One vector is turned by the same rotation once a tick. Each row is the vector after some number of ticks, and that number follows the row.
The counts run from 0 to 442.
[ -6 -11  42  -7  -1  -3 -13 -12  12  -6  21 -13  -9  -3  19  -7   5  51
 -23 -29   9 -19   4   5 -14  20  19  47 -16  16  12  25  13  19  26 -11
 -14  11  -3  19  10 -15 -70  11 -14 -24  21  -1   5  19]
3
[  4 -17  27   7  -3  16 -10 -16  17 -20  25 -20 -24   8  11   0   5  32
 -33 -15  -2 -36 -12  -1 -10  24   3  53  -2  13   9  17  27  20  34 -16
 -10  11 -12   6  34  -8 -53   9 -13 -28  11 -23  -1  13]
2
[-28  -4  12  16  33  -1  10 -18  11   7  23 -10   1 -32  -8  -4   9   8
 -20  23  -5 -57 -16 -39  25  33  -2  20  13 -10 -22   9  35  -3  25 -27
  -7 -18 -31  28  27 -24 -22 -10 -12 -15  12  -7  -9  16]
423
[-14 -21   0  15   9  17  25 -33   1  21  24 -36 -17  -9  -1   0   4   4
   9  17 -21 -24  -7 -34  -2   9   1   5  24  12   2   5  23   7  22 -24
  -8 -37 -23  31  28 -28 -49 -40   5 -22  -9 -12 -25  13]
438
[-14 -36  -4   5 -16  26  -8  -6   7 -10  15   3 -30  11  30  -3  13  37
 -21 -15   2 -27  -9  14 -14   7 -31  32 -27  22  14  24  32  34  19  -6
  -1   3   5   7  24 -14 -50 -18  12 -38 -14 -10  -4  22]
262
[-20 -12  12  15  -5  -3   4 -27 -10  10   4 -24   1  -5  31   9  -4  60
  -1 -18  20 -28  10  -4   3  16 -12  13 -10  14 -10  40   0  34  19 -12
  -8  11   1  25 -14 -30 -61 -10 -29 -18  22  -3  14  25]
380
[ -9 -19  45 -16  10  -7  -6  -9   2   9  43 -31   0 -11   5 -10  -5  25
  -8 -16  -7 -10  -1  -3 -23  10  27  33 -20  19  19  15  15  20  21 -14
   1   0   0  25  21   3 -80 -22   0 -15   2  -9 -10  23]
323
[-30 -18  15   3   8  -1  15  16  29  -9  29   5 -30 -18 -18  -7  25  14
 -34  24 -16 -24 -11  -3 -12  28  -3  26  -2   6   3  -6  54  -7  26 -27
 -14 -13 -28  14  44 -25 -24 -19   5 -38  -4  14 -10  12]
220
[-25   1  28  11  -1  -6  24  -8  21  12  14 -23   7   1   3  -7   4  22
 -10   1  32 -32  27  -7  -9  18   2  28  -5  15  10  -4  23   8  25 -34
  -6  12 -21  40  17 -41 -71  -4 -18 -19   9   5   4  10]
112
[-21 -32  -5  14  22  31  15 -53   6  -3  22  -8 -18  -3  21  10   5  37
 -24  -5 -16 -11 -11 -27  -4  13  16  16  15   7 -17  40  34  11  10 -12
  12  -9  -8   6  15 -35 -45 -33  13 -21   2  -2 -26  11]
193
[  4 -25  24  -7  13  -4   4 -10  15  -8  45   2 -12 -25  20   4   1  18
 -44  -4  19 -32  10  -5 -18  17  -9  28 -25   6  -5  30  43  31  12  -1
  -2  18   3  20  13   2 -50 -19 -12 -10   8 -12  -7  31]
74
[-14 -26  -7  15   7   6   8 -40 -22  26  13 -36  -8 -19  25   7  -3  34
  18  -2 -18 -17 -16 -24   4  11  -6  -8  10  14 -10  40  10  30  14  -9
  -7 -33  -1  24  -3 -17 -50 -41  -5 -20   3  -7 -10  26]
57
[-42 -23  36   0  19 -24 -20  21   5   6  26   7   3 -32  22  -6   6  56
 -14 -16 -13 -37 -10   5  13  12  -8  15 -43   2  -4  32  19  29  16   5
 -15  14   9  14   0  -3 -26 -12  -6 -23  17  10   3  34]
278
[-27 -34   4  15  21   4 -19  -1   1  -3  18   7 -21 -29  17   6  12  50
 -25  -3 -40 -35 -40 -16  26  24 -17  13  -6  -3 -16  36  32  21  24   5
 -23 -13  -1   0  11 -10   0 -15   2 -28  15  -7  -9  25]
276
[-48  -9  25  20  10 -21  -3   5  -4  27  -6 -27  -7   1   8  -4  -7  62
  27  -3 -19 -16  -5 -22  15  15   3  15   3  24  -1   9  -5  -3  34 -17
 -12  -7 -14  27   2 -39 -57 -15  -8 -20  18   8  14  10]
241
[-17 -33  27   3  30   6  -5   1  17 -11  39  -6 -33  -2   3   4   5  30
 -28  -7 -43 -24  -7 -33   2  11  13  22  -6   2 -10  22  39  24  21  -7
 -10  12 -17 -11  34  -8 -21 -30   2 -16   1 -19 -31  17]
205
[-21   0  42 -18 -12 -12 -11  13  17   5  26  -2 -15 -20  12 -26  24  40
  -8  -6 -18 -29  10   4  -5   4   1  13 -45   2  24  24   9  33  11   2
 -36 -23  -8  18  10 -16 -39  -7  -9 -39  -9  18 -10  35]
18
[-10 -19  -7  27   4  11   3 -39 -16   9   4 -28 -14  -6  27  18   2  54
  -3  -7  -1 -25 -18 -14  12  31 -12  10  18  11 -21  43  14  28  24 -11
 -15 -13  -7  17  -8 -30 -42 -10 -24 -22  30  -7   8  13]
381
[-22  -5  41   1  22 -14 -11 -24 -11  11  23 -37  12 -12  10  -3 -16  43
   5 -17  -7 -16  -7 -18  -4  15  32  29  -9  15  -4  24   1   9  21 -17
   7   1  -3  24  10  -8 -74 -20 -11 -10  12  -6   0  15]
316
[ -3 -29  25   6  13   2  18 -20  37 -10  45  12 -19 -33  20   3  12   7
 -45   0  -4 -46  -1 -17  -5  18 -10  28 -15  -4  -6  21  50  18   5   1
  -7  -2  -2   9  23  -3 -31 -11   7 -23  -7  -4 -26  33]
81
[-35   7  25   0  32 -19   3  -5   1  10  15  -2   7 -43  -9 -12   7  39
 -21  19   8 -30  10 -23  19  27   6   0 -15 -12 -30  36  16   9  15 -24
  -8  -9 -23  30   6 -27 -26 -20 -33 -15  17  21   0  24]
418
[-36 -22  28   0   9 -10 -19  14   6  -2  18  14 -11 -20  31  -8   2  56
 -21 -18 -15 -41  -5   0  13   7 -14  22 -43   7  -3  35  14  33  14   6
 -12  15  12   4   4 -10 -30 -12  -6 -21   6   2   0  33]
274
[-55 -24  10  17  30 -24  11   7 -18  29  18 -27  25 -20   8   1   1  42
  19   8   0 -25   5 -12  13  12  -5 -12 -10  11 -15  13  22  24  19 -21
  -4  15  -6  40  -7 -33 -43 -41  -5  -5  19  10   2  17]
173
[-22  -3  31   3  -6  11   5 -30  12  20   5 -20 -17   9  19  -8   7  53
  10 -17  -2 -11  22 -25   0   4  11   8  -4  21  12  25 -11  25  16  -5
 -17 -17 -15  32  -7 -44 -73  -9  -4 -20  -1   5 -17  13]
124
[-21  -9  26  13   9 -27   5   2  16  15  13  -4 -27 -39   5   4   2  36
 -10  18 -29 -32 -28 -30  15  44  -8  16  13   9 -14  13  18 -15  32  -2
 -33 -34 -14  21  12 -16 -21   2 -10 -28  26   6  10  21]
351
[-49   1  18  14   4 -14  18 -11  14   8  -6   2 -19 -16  -4 -13   6  51
  -1  17 -15 -13   2 -21  10  20   5  13   2   9 -10  16   7 -24  18 -24
 -12 -26 -22  22  13 -54 -38 -22  -2 -37   1  37   7  10]
230
[-25  -6   7  11   0  -6  -3  16   5   6  17   1  -4 -24   3 -16   5  12
 -13  20  19 -72  -8   0  19  26 -42  26 -19  10   0   3  25  14  34 -28
 -12  -6 -17  31  32 -14 -33  -4 -20 -26   5 -14  18  28]
36
[-19 -31  23   2  16  21  -1 -15  21 -17  32   3 -23   8  21   0  -2  33
 -22 -19 -16 -35   9 -31  -3 -10   9  28 -18   8   0  29  26  26   9  -5
   7  20  -4  -7  29 -17 -50 -29   7 -19 -14 -20 -28  23]
198
[-23 -29  -2   2  -4  10  -6 -24 -10  13   3  -4 -27  -5  24   3  14  63
 -12 -11  -2  14 -22  15 -19  23  -5  12  -6  27   4  38  19  21  17  -6
  -4 -21   8  26  -4 -28 -57 -23  11 -35  13  16   3  18]
260
[-54   4  30  12  -4 -22  12   6  16  13  -5   1 -12  -4   4 -18  -5  51
   8   6  -7 -28  14 -18  14   4  -2  17 -14  15   1  10  -2 -15  21 -23
  -6  -6 -14  21  14 -51 -51 -17 -11 -30  -5  26  15  17]
233
[-20 -12  -7  22   5   6   2 -11   0  15  10  -8  -2 -28   6  -7   6  12
 -15  22   9 -64 -31 -12  22  39 -35  23   9   8  -9   4  31   0  35 -25
 -11 -28 -18  37  27 -17 -27  -2  -8 -28  12 -11  11  21]
39
[-14 -10   9   2 -10   7 -10   0   9   3  19 -11 -36 -23   3 -10  31  28
 -16  14 -45 -35 -24  -8   6  25  -8   8  -9   1   8  23  27  24  21  -8
 -39 -46 -20   4  20 -15  -7  -9  -9 -49  -6   1 -19  27]
20
[-16 -11   1   8  17   7  10  -1   7 -16  31  -2 -17 -31  -2  -9  21  17
 -36  21 -14 -51   5 -15  14  22 -15   4 -11 -13 -20  31  44  30  15 -25
 -17 -17 -32   2  29 -18  -4 -31 -27 -27  -1  -4 -15  27]
412
[-34   7  35  -1  25 -21   6   4  14   5  22   2  19 -35   0 -18   0  26
 -14  14  18 -53  21 -21  16  14   3  16 -29  -6 -12  15  19   8  18 -23
  -2   9 -16  32  16 -27 -41 -16 -28  -8   7   9   5  26]
421
[-17 -17  12  11  -3  10  24 -11   4  12  31 -32 -13   4   3  -7  -2  -3
   9  10  -1 -41  20 -26  -7  -7 -11  17  -1  15  12   1  20  21  22 -28
   1  -9 -23  24  31 -23 -65 -41  -4 -18 -27 -20 -20  22]
439
